The rows below fall into families. The same turns and mirrors carry the whole set onto itself and the rows of a family onto each other. For each named row, which other rows are in its family? Write them in the order they are listed.
These 28 rows form 7 families of 4 rows each.
nid: [ -2.4  -1.8  -4.7 -22.4   1.7  28.5   4.6  17.2 -50.9 -14.0 -10.7]
muzit: [-18.3   2.0  20.7 -50.5  28.3  11.9  -3.6 -18.3  11.3 -17.5   5.3]
buz: [ -1.6  -2.9   9.6 -56.6  16.2  -5.8   3.8   4.6 -17.7 -10.5 -11.9]
Vuz: [ -4.1 -12.4  19.6  -4.1  28.0  48.8   2.1  29.9 -21.6 -22.3   3.0]
zer: [ -5.1 -18.3  29.6 -22.6  28.2  29.0 -23.0   3.8  14.5 -13.9   7.7]
fuzu: [ -6.5  11.0  22.3  -3.3  16.9  28.7 -25.7  30.7  -5.2  -3.0  10.1]
lop: [ -4.4  -1.2   6.7  -9.7  23.2  48.3  -4.4  -9.1  17.5 -31.8   4.2]
naliv: [-30.3   8.4  10.7 -16.5  20.6  52.4  -3.6 -20.4  -7.3 -25.3  15.0]
sufo: [ 11.6 -23.5  18.7 -28.7  16.4  12.1 -16.5  27.0 -14.2  -7.0  -9.6]
Tevin: [ -1.3  10.1  16.6 -42.2  10.3  -5.4   4.0 -22.1 -14.1 -28.9   8.9]
Zus: [-25.5  18.3  -4.0 -40.3  10.8  25.8  16.1 -17.3 -33.8 -22.4  -0.8]
reli: [ -7.7 -11.8  10.6   2.5  12.1  55.1 -15.3  13.6 -24.1 -17.1   5.3]
Vog: [ -2.1  19.5   8.5 -24.7   8.1   5.0  -8.3  34.9 -29.1   0.1  -4.5]
vik: [-40.8  22.9   3.5 -32.9  18.7  12.7  -8.6 -17.8 -17.2 -24.7 -13.6]
kis: [ -2.9  -0.3  29.3 -19.7  17.7  17.3 -14.1 -21.8   6.8 -30.8  21.8]
Feruz: [-22.1  37.6   9.2 -41.7  15.7   3.2   2.5   4.2 -13.8  -7.4   4.1]
fifu: [-20.3   9.1  -1.9 -25.3   8.3   5.4 -11.6  12.6 -41.3 -17.0 -27.4]
fenat: [ -3.7  -0.2   6.7 -29.4  20.3  23.9  21.4  27.9 -43.4 -20.4 -10.5]
kame: [-24.8  17.0   8.7 -42.3  29.5  26.3  29.5  -4.5 -23.0 -28.8   0.5]
tubi: [-36.1   7.9  16.3  -5.9  24.3  36.2 -29.4  -8.5  -0.9 -24.8  -3.6]
padiz: [ 16.6 -14.6  -0.4  -3.3  11.6  38.8  -5.6  22.0  -9.0 -23.0 -11.5]
Zun: [ 10.4   3.4 -13.4 -33.6   7.0  14.5  16.5  10.3 -24.5 -24.1 -21.2]
kod: [ 18.7  -6.6  14.4 -28.4   2.2  -6.1  -4.4   7.3 -30.7 -21.7  -0.1]
Vaf: [-11.1  16.6  -6.3 -39.0  18.0  24.6  17.8 -21.3   2.1 -32.5  -6.0]
muba: [ 16.7 -17.0  26.6  -6.0   9.8  16.4 -22.0   7.3  -9.4 -23.4  12.3]
Duzum: [-25.9  29.3  22.6 -20.0  23.8  26.7 -14.8   0.8   9.5 -10.1  18.7]
zezov: [-25.4   4.5  22.2 -17.6  36.4  51.7   9.1  -1.7  -1.6 -30.2  13.7]
Resun: [-15.8  -6.5  10.7   1.8  13.8  28.2 -32.6  21.5 -24.8 -16.9 -17.3]

Which other rows belong to the same family as kame? Vuz, fenat, zezov
Which other rows belong to the same family as sufo? muzit, buz, zer
Which other rows belong to the same family as Duzum? fuzu, Vog, Feruz
Which other rows belong to the same family as Vaf? lop, padiz, Zun

The rows below fall into families. The same turns and mirrors carry the whole set onto itself and the rows of a family onto each other. For each named row, which other rows are in its family? Write them in the order they are listed.
These 16 rows form 4 families of 4 rows each.
bil: [-12.8   5.5  -9.7  10.1  21.5  -4.4  -7.1  -7.4   0.6 -25.9  36.0 -18.3
  14.3   7.7  44.0  33.6 -15.3  -8.7 -20.8  20.6]
mevit: [ -6.7 -21.7 -37.4  21.7  -1.7 -21.6 -12.8  21.0  -4.7  -2.9 -17.2  -9.7
   8.7 -18.0  15.2  19.0  21.7   0.7   4.1  10.3]
dades: [-18.0  -6.3  -4.3  -1.1  11.4  18.8  -8.9   9.1  29.5  -3.8  24.1  -6.6
  -8.4   7.8  55.0   7.7  -9.8  -6.6 -17.3  20.7]
gido: [ -1.3 -13.5 -16.7  10.1  14.6   2.9  -5.0  17.0  27.8 -46.2  36.5 -10.5
  22.2  11.7  27.0  25.8  39.6  31.8 -15.2  -6.6]
ret: [  3.9  -3.9 -12.9  21.9   3.0  21.5  21.3   9.2   1.0 -29.5  15.9 -22.6
  36.6 -15.1  37.2  12.0  20.9  10.7 -20.3 -26.7]
ziv: [ 10.4  -2.8 -36.8   9.3  22.5  14.6   4.4  15.1 -40.9 -30.3  28.1  -8.3
   3.7  -0.9  12.4 -25.5   2.6  14.5  -4.6  -1.4]
relip: [ -1.1 -31.5 -29.7  -7.5  14.3  21.7 -18.0  16.7 -16.8  -9.5  28.8  15.4
 -11.7 -15.7  28.0 -21.9  22.0   9.3 -28.0  13.7]
neb: [ -0.4 -11.6  -5.5   8.6   9.7  37.2  -3.0  10.0  24.2 -21.5  26.1  13.2
  21.5 -12.9  47.9  -9.7  36.2   2.9 -19.2   8.4]
gizel: [-14.5   2.2 -11.7   7.1   9.5 -36.4  12.0  26.8  12.2   4.5  -1.4 -11.3
   3.7  -6.7   9.4   3.8  19.4   9.7  11.7  12.8]
por: [ -4.4 -26.7 -36.3 -10.2  11.9   0.4 -16.3  28.4 -41.3 -17.0  28.8   3.5
   4.9   1.6   6.8  -1.8  -1.1  16.5 -16.9  -7.1]
tir: [-13.3  -8.6 -44.0  23.5  -3.1   8.2 -24.5  17.1 -13.1 -14.2  42.1  14.8
  18.3   4.7  -3.2  -3.2   5.6  20.8 -19.7   1.5]
liges: [  3.9 -12.3 -14.3  14.6  24.3 -22.3  27.1  26.2  -6.0  -0.7  13.0 -15.7
 -14.7 -24.7  12.3  17.9  14.8  28.4   3.0   1.3]
libol: [ -3.0   7.1  -9.5   1.0  24.3   3.4 -22.1  -0.1   0.9 -27.1   9.8 -32.5
  -1.0  21.1  12.0  25.1   5.7  -7.6  -9.1  30.7]
boke: [-12.3 -19.1 -17.1 -13.3   2.6  -1.9   3.6  23.1  20.4  16.4   8.2  -4.3
 -24.4 -16.1  25.1  -5.2  23.1  10.1  -4.9  21.4]
mozov: [ -5.8  13.5 -12.9  15.8   8.1  -2.2   9.2   3.6  14.6 -22.8  41.9 -30.1
  -2.0  -6.2  18.3  12.5 -29.9  -8.5 -11.9   7.8]
pugez: [ 14.8   9.6 -19.0   1.2  -0.1  14.9   1.0  11.6   9.8 -39.5  27.6  -1.2
  40.3 -16.6  21.3   7.0  44.1  12.4 -13.9  -8.3]

Which other rows belong to the same family as gizel? bil, por, pugez
Which other rows belong to the same family as neb? dades, relip, boke

